Each scene shows the same named points in several views, each turned, perhaps mirrored, and shifted as a whole.
A view may leave some points out. In some views, one point has been moved. Which views, in the order they come, and which point in each? Write - if no view has one.
Scene 1:
A:
  J_280 [ 2  6 -3  1 -8  8 11 -5]
  J_229 [-8  2 -4 -4  2  3 13 -1]
  J_856 [-8  0 -4 -5  3 -1  8 -4]
  J_533 [ 3  2 -8 -6 -1 -2  9 -3]
  J_850 [ 4  7 -4  0 -8  8 14 -3]
  J_107 [ 0  3 -3 -2 -5  2  5 -8]
  J_339 [ 7  4 -8 -4 -6  1 11 -3]
  J_770 [ 13   6  -8  -2 -11   4  10  -4]
  J_402 [ 3  2 -6 -5 -3 -1  4 -7]
  J_345 [ 2  7 -3  1 -8  9 14 -3]
  J_462 [-9  5  0  1 -1  9 15 -2]
B:
  J_339 [-7  1  7  1  5 -4  1 11]
  J_280 [-11  -1  11  -3  -2  -7   5  12]
  J_856 [ -4   1   6 -10  10 -10  15   9]
  J_770 [-9 -1  7  6  1 -4 -4 11]
  J_533 [-4  1  5 -2 10 -7  6 10]
  J_990 [ -7  -2   6  -4   2 -13   9   9]
  J_437 [-13  -2  11   0  -4  -7   1  12]
  J_229 [ -7   3  11 -11   7  -4  13  12]
  J_462 [-12   1  14 -13   0  -5  13  13]
  J_402 [ -5  -1   3  -1   6 -12   6   8]
C:
  J_437 [  3  16 -20  10  24 -17  -8  13]
  J_107 [ -3  18 -14  13  24 -20 -19  14]
  J_533 [ -9  22 -19   9  20 -19 -19  19]
  J_339 [ -6  19 -22   8  20 -17 -14  17]
  J_850 [  1  21 -20  10  23 -16  -8  16]
  J_345 [  3  22 -17  11  24 -16  -7  16]
  J_402 [ -7  17 -17  11  22 -20 -21  16]
  J_280 [  2  20 -17  11  24 -17 -10  15]
  J_229 [ -5  31 -11  12  23 -19 -15  21]
D:
  J_856 [  3  -7  41   4 -15  -1 -17  -8]
  J_990 [  0  -8  38  -7 -11   0 -18  -6]
  J_437 [ -7  -8  33 -11  -7  -3 -14   3]
  J_229 [  0  -7  39   5 -15  -4 -12  -3]
  J_402 [  2  -7  35  -5  -9   2 -22  -5]
  J_850 [ -6  -8  32  -6  -8  -4 -13   4]
  J_533 [  2  -6  33   1  -9   1 -21  -2]
E:
  J_339 [14 -2 -4  2  2 -8  1  1]
  J_229 [12 -6 -8  9  6  6 -3  0]
  J_533 [14 -4 -9  7  4 -7 -2 -2]
  J_462 [ 9 -7 -5  4  3 10 -3  5]
  J_107 [ 12  -8 -10   1   1  -5  -5   5]
  J_280 [11 -5 -3 -2  0 -1 -1  7]
  J_990 [ 12  -9 -11   2   2  -5  -6   5]
  J_770 [ 12  -4  -2  -7  -3 -11   0   8]
  J_402 [ 13  -7 -11   3   2 -10  -4   2]
  J_437 [11 -4 -2 -5 -2 -4  0  8]
  J_856 [ 13  -8 -13  10   6   1  -6  -1]
F:
  J_990 [ 14  15  11 -16   9  -2   5   4]
  J_533 [ 16  13   9 -15  14  -7  13   6]
  J_850 [ 14   3  14 -14  13   3   8   9]
  J_856 [ 15  14   5 -11  10 -12   4   5]
  J_770 [ 15   8  17 -20  15   6  16   8]
  J_229 [13  7  6 -9 11 -9  3  8]
  J_462 [12  3  8 -8 10 -4 -3  8]
  J_339 [ 15   9  12 -16  15  -1  14   8]
  J_437 [ 13   6  16 -17  12   7   7   8]
  J_402 [ 15  17  11 -17  11  -4  10   4]
Views that do not fit: E
  E moved: J_770
Scene 2:
A:
  J_145 [-22  -1  14  13 -19   6  15   3]
  J_512 [-12   4  14   3  -3   9   8 -15]
  J_53 [-15  -5  14  10 -13   9  14  -9]
  J_371 [-27  -5  15  11 -16  20   5  -4]
  J_330 [-29 -10  15  12 -18  25   5  -6]
  J_41 [-22   4  14   8 -11  12   6  -3]
B:
  J_966 [  6  -6 -12 -11   7   5  -8   4]
  J_371 [  4   1   4 -10  -7   5  -3  -4]
  J_53 [  2  -5 -10  -3   2   8  -6   2]
  J_512 [ -6   0 -12   4   6   0  -8  -6]
  J_145 [  8  -5   1 -10  -9  14  -2   5]
  J_41 [-2  0 -1  2 -6  7 -3 -4]
  J_330 [  8   1   5 -17  -7   3  -4  -3]
C:
  J_53 [ -3 -24 -11  -6  18  41  15   9]
  J_41 [ -6 -16 -21  -4  10  41  20   9]
  J_966 [ -4 -30  -7 -10  21  36  13  11]
  J_985 [-14 -18 -29 -10   9  40  15  10]
  J_330 [-14 -27 -25 -16   9  30  17  14]
  J_145 [-10 -18 -21  -7  17  48   9   6]
  J_371 [-12 -22 -24 -11   9  34  18  12]
  J_512 [  4 -19  -8   1  13  38  26  10]
D:
  J_371 [ -2  52  12 -40 -11  23 -14  33]
  J_966 [ -9  50  14 -37   5  20  -6  48]
  J_985 [ -1  48  11 -37 -17  19 -18  33]
  J_41 [ -8  50   7 -28 -13  22 -12  35]
  J_53 [-10  49  11 -31  -2  20  -8  45]
  J_145 [ -6  42  11 -30 -13  13 -16  45]
E:
  J_966 [ 20   5  13  -9 -12 -46 -43 -34]
  J_371 [ 23  -2  10 -15 -10 -39 -28 -29]
  J_145 [ 19  -4   2 -10 -15 -51 -30 -16]
  J_985 [ 25  -3   7 -15 -13 -40 -23 -23]
  J_330 [ 27   3  13 -15 -11 -38 -30 -33]
  J_53 [ 13  -6   8  -8 -10 -49 -39 -26]
  J_512 [  6 -18  10  -8  -3 -45 -38 -30]
  J_41 [ 16 -12   7 -13  -8 -43 -28 -23]
Views that do not fit: B, E
  B moved: J_145
  E moved: J_966
Scene 3:
A:
  J_397 [-16   3   0  -1 -23 -11   8  -4]
  J_456 [-18   7   0  -2 -24 -12   7  -3]
  J_138 [ -3   5   2   0 -21 -21   4  -5]
  J_441 [  9  -1  -1  -1 -22 -21   9  -4]
  J_757 [-14  -2  -1   0 -24 -10  10  -5]
  J_748 [ -7  13  -2  -4 -25 -14   8   0]
  J_400 [-24  12  -2  -4 -26  -6  10   0]
  J_971 [ 10  -1  -4  -4 -25 -16  15  -2]
  J_223 [ -6  16  -3  -7 -26 -13  11   2]
B:
  J_223 [ 20 -23 -10 -33 -21  28  16 -15]
  J_456 [ 22 -31 -14 -31 -16  40  17 -13]
  J_988 [ 13 -30 -19 -32 -20  31  21 -16]
  J_441 [  1 -28 -21 -29 -21  25  27 -16]
  J_397 [ 20 -33 -17 -31 -16  40  19 -14]
  J_400 [ 31 -31 -11 -34 -16  42  12 -13]
  J_757 [ 18 -36 -21 -33 -17  39  20 -16]
  J_138 [  7 -28 -15 -26 -18  34  25 -12]
  J_748 [ 18 -25 -11 -31 -20  31  18 -14]
  J_971 [  4 -29 -24 -34 -24  21  24 -20]
C:
  J_400 [ 14  -8   3  -8 -19 -12 -13  22]
  J_971 [ 10   3   9 -21 -43 -27   6  18]
  J_748 [  9 -10   7 -15 -31 -18  -5  18]
  J_456 [  7  -4   5 -10 -24 -15 -11  19]
  J_138 [ -2  -2   9 -15 -34 -22  -4  14]
  J_757 [  9   6   6 -11 -26 -19  -8  21]
  J_397 [  7   0   6 -11 -25 -17 -10  20]
  J_988 [  9   0   7 -16 -33 -21  -3  18]
  J_441 [  1   3  10 -20 -42 -27   4  15]
  J_223 [ 13 -14   6 -16 -32 -17  -3  19]
D:
  J_138 [ 12  -5 -16  -2 -16   4   1  -5]
  J_971 [  3  -8 -20  -4  -5   7   3   6]
  J_757 [  3 -14  -4  -1 -20   6  -5  -3]
  J_223 [  2  -3  -7   6 -17   8  13  -2]
  J_441 [  9  -6 -23  -5  -7   5   1   2]
  J_400 [  0 -10   6   7 -28   7   5  -8]
  J_748 [  5  -4  -8   4 -18   7   9  -4]
  J_456 [  5  -9  -2   3 -24   5   1  -7]
  J_397 [  5 -11  -4   1 -23   6  -1  -5]
  J_988 [  4  -9 -11  -1 -14   7   2  -1]
E:
  J_223 [ -5 -21  -5 -14  -8  14  -1  -7]
  J_971 [-11 -18   1  -7   5   2   7   4]
  J_748 [ -2 -20  -5 -14  -9   9  -2  -7]
  J_138 [  1 -15  -2 -16  -2  -2  -2  -3]
  J_757 [  1 -22  -2  -6 -16  -3   4  -3]
  J_456 [  4 -21  -5 -12 -18   3  -1  -8]
  J_397 [  3 -21  -4 -10 -17   0   1  -6]
  J_400 [  4 -25  -7 -11 -25   9  -1 -11]
  J_988 [ -3 -20  -2 -10  -6   2   2  -2]
  J_441 [-10 -16   0 -13   7   7   1   0]
F:
  J_971 [  3  11 -16  -9 -15   2  12  15]
  J_748 [  7  13   0 -18  -8   4   3   6]
  J_456 [  3  20  -2 -25  -5   9  -2   5]
  J_441 [  0  11 -18  -6 -11   0   6  11]
  J_138 [  1  14 -11 -12  -5   2  -1   5]
  J_400 [  7  22   5 -31  -6  12  -1   5]
  J_757 [  0  22 -10 -24  -7  10   1  10]
  J_988 [  3  15  -9 -17 -10   5   5  10]
  J_223 [ 10  12   2 -19 -11   4   6   7]
  J_397 [  2  21  -6 -24  -6   9  -1   7]
Views that do not fit: E
  E moved: J_441
